Some points, each followed by its number:
[-24  22  -9 -17  33  18  21 -11  49  21  17  16 -55 -59 -53 -29 -13  20
  27  60 -34 -34  22   9  73  17 -23 -17  59 -34] 0
[-21  -5 -16  17  29   0  22  10  57  24  24  43 -22 -37  -8  18   1  15
  25  33 -37 -44  -3 -18  55  -7 -14 -25  29 -13] 1
[  1 -16  38 -16 -20 -13  51  59 -26 -19 -31   5 -51 -27 -64 -27   0 -57
 -60  -3 -46  -6 -27 -19   2  -4  51 -12 -16   7] 2
[-62 -39 -37  42  -8   9 -21  22 -20 -40 -41 -43  43 -26  36  99  67  -3
 -25  22  38   5  28  24 -18   3 -23 -26 -32 -37] 3
[-28  35  28  70  -9  57 -15   6  -3  -4 -11 -15  58 -37  -5  18  55  14
 -33 -34 -35 -34 -30  -6  -6 -16  32 -19 -32 -31] 4
[-59 -31 -23  44 -52   3 -62 -45 -42 -52 -57 -33  40 -79  17  21  20   5
 -24 -11   1 -52 -36  -7 -21  -5   9 -24 -43 -60] 5
[ 49  47  64 -19 -14   8  82  18   1   7  -2 -25 -22  53  -2  48  66  28
  -5   5  -4 -48 -56 -11 -20 -28  77  28   4  75] 6
[ 16  25  31 -80 -21 -44  -1  23   8  -6 -20 111  12  36  -8 -17 -56 -55
 -47  60 -33  10 -23 -31  10 -24 -21 -17  -2  -6] 7
[ 14  23  14  57 -10  19 -19 -10  -7 -24 -62 -64   0 -49 -36  88 -20 -39
 -26 -26  43   6  39  53  18  35  61  45  31  34] 8
[-13  -4  -4 -32 -61 -41 -46  -4 -16  25 -13  15  24  34  33   7  -2  -7
 -29 -52 -30 -46   2  61 -33  -7 -12  -6  32  19] 9
[-34  20 -19 -37  70  -5   4 -35 -15 -39  -6  -4 -20  17 -39  -3 -58 -57
 -40 -63 -44   3 -35 -28  20  40   0  23  11 -23] 10
[ -7 -28  29 -25 -41 -34  27  37 -17 -13 -21  29 -34 -16 -31  18  63   4
  -1  11 -23   1 -22 -27   3 -34  52 -68 -54 -50] 11
[-11  -8 -69 -52   1 -59 -51 -66 -31 -23  -7 -26 -44  66 -31   4  15  74
  71  59 127  62 -19 -30 -31 -35 -55  49 -38  -8] 12
[ 50   6  41   0 -58 -40  25  17 -53 -42 -65  -2  -6  -2 -12  24  48 -44
 -39 -35 -77 -27 -32 -39  16 -19  49 -46 -35   4] 13
[  0  24 -23 -39  24 -38  -2 -39 -36 -37 -15 -29 -80   9 -42 -11 -72  -2
  -2 -23   5  54 -21 -22  10  -7 -33   9 -15 -19] 14
New points follow, each followed by the numbers of its three nearest points above, looking only along the 5 directions in which the numbered points spread most, nearest first.
[ 24  52 -10 -69 -70 -16   2 -30 -59 -62 -10 -21 -33  13 -44 -27 -30 -27
 -23 -13  -8 -14 -39 -46  -1 -51  42  -2  -2  -4] -> 9 2 14
[-12  -4 -28  33 -10 -12 -22  -3  20 -17   2 -25  -8 -38 127 -11  12  48
  23 -33  60 -53 -45 -57 -41 108 -43  -6   8  22] -> 3 9 4
[-63 -67 -50  61  36  55  35  43 -23 -29 -57 -51  51 -12  41  80  26 -27
 -45 -24   8 -28 -11 -15 -44 -26 -15 -31 -59 -80] -> 5 3 4
[ 61 -29  -1 -48   9 -48  36  96   4  31  11  62 -65 -42 -94 -98 -38 -35
 -27  66   7  53  15  -4  49  17  42  30  38  54] -> 7 2 0
[ 15   0   9  61  41  20   7 -31   8 -28  14 -10   0 -54  48 -30 -24  47
  28  -5  60   0 -12  16  32 127  36  84  74  47] -> 8 0 1
[ 33 -12  80  63  49  53  97  54 -23 -33 -45  20   5  50  38  49  83   6
  18 -19 -21 -29 -62 -57  -8 -20  20  15 -40   9] -> 6 11 13
[ 17 -36 -22   3  70  10  53 -25  20 -25  -7 -61 -37 -28 -26 -65 -35  11
  23  49   3  66 -23 -69 -16 -24 -39  13  -8 104] -> 14 9 10
[-23 -17 -22   0 -29  -7 -21  14 -26  53 -33 -63 -15  -1   7  24  40  32
  35   8 -52 -32  70 127 -30  -4 -20 -62  50 -34] -> 4 3 9
[-11 -14  18  47  25  -1 -11  33  -8 -53 -25  63  12 -36  15 -19 -12 -27
 -33 -10 -14 -22 -40 -38 -17 -38 -43  -7 -15 -11] -> 9 11 2
[ 38   1 -11 -96 -73 -24  10 -31  -1  27  24  47  56  98  -1  -4 -29 -32
  28 -29   0  25 -27 -28  39 -16  81 127  -1 -33] -> 14 9 7
[-39 -77 -67  -4  53  -6  19  -8  10  -7  -6 -41  42 -38  -1 -19  12  76
  51  54  58  80  60 -37   2  -9 -29  -5 -15 127] -> 12 9 3
[-27 -13 -27  32 -71  32 -59 -72 -61 -15  19 -21  77  -3  64  49  86  30
  17   5  21 -10   4  43  11   2  51  65 -24 -28] -> 3 5 4
[-21 -89 -10 -36 -47 -43  12  26 -60 -38 -37  10 -57 -33 -59 -44   7 -47
   3 -39 -27 -29 -54 -42 -10 -15  30   1 -56 -14] -> 9 2 11
[  5  -4  20 -11  -6  -9  16  43   9  22 -51 -55   3  23   3  25  16 -43
 -43 -37 -51 -62 -26  25 -64 -33 -21 -11  17  -1] -> 9 2 13
[ 13 -14  45  -1   6 -13  19  -7 -32  -5 -21  54 -20  28 -15 -42 -43 -37
 -25  12  16  17  43  19   6 -24 -35 -36 -46 -23] -> 9 7 14
[ 18 -17 -57 -44 -34 -31 -41 -28  64  47  49  34  -5 -23   1 -18 -53  36
  26 -13 -30 -28  37  15  39  12  10  18 124  12] -> 0 1 10
[ 37  32  55 -33 -48 -44  15   6 -55 -55 -60 -15 -44 -36 -56 -48  17 -57
 -36 -28 -40 -11 -22 -18  12 -11  28 -51 -30  -3] -> 2 13 9
[  61  127  102   11   21   86   55   27   46   35   59   76   29   21
  -42  -19  -73 -101  -86  -36  -56  -19  -39  -28  -17  -43   29   -2
   11   -3] -> 2 13 7
[-29 -48 -51  15   0  10  13  41 -17  35   9 -16 -31  -5 -10 -11  -1  -7
 -15 -12 -38 -38  45  21 -41 -38 -29 -45  19 -49] -> 9 1 4
[ 38  23   2  -7  57 -66 -55 -46 127  -9  74 -24  -8 -63 -35  -3 -27  76
  76  29  -3  58  11 -29  61  38 -21  -9   8  57] -> 0 1 14
[ 43  94  62  29  -5  38 -33  -2  11 -13 -19 -10   0 -22 -11  77 -13   5
 -24  -8 -11 -50 -45 -25 -52 -44  -7   0  17   2] -> 9 4 2
[-19  65   2   8 -78  10 -52 -21 -37  31  39 -23  -5  -1 -13  48  10 -26
 -22 -16 -44 -20  24 110 -22  -3  16 -22  -2   3] -> 9 4 8
[-58 -16  12   9  67  14  15   6 127  47 121 100 -24   0  -9  -7 -23  75
  67   2  22  24 -15 -53  37 127 -69 -76 -17 -60] -> 0 1 7
[-23  -7 -28  -3 -30 -26 -81 -67  17  -2  14   9 -19 -15 -28 -37 -49  44
  29  56 -46 -62  18 -35 -23   2 -45 -64  78 -43] -> 1 0 9
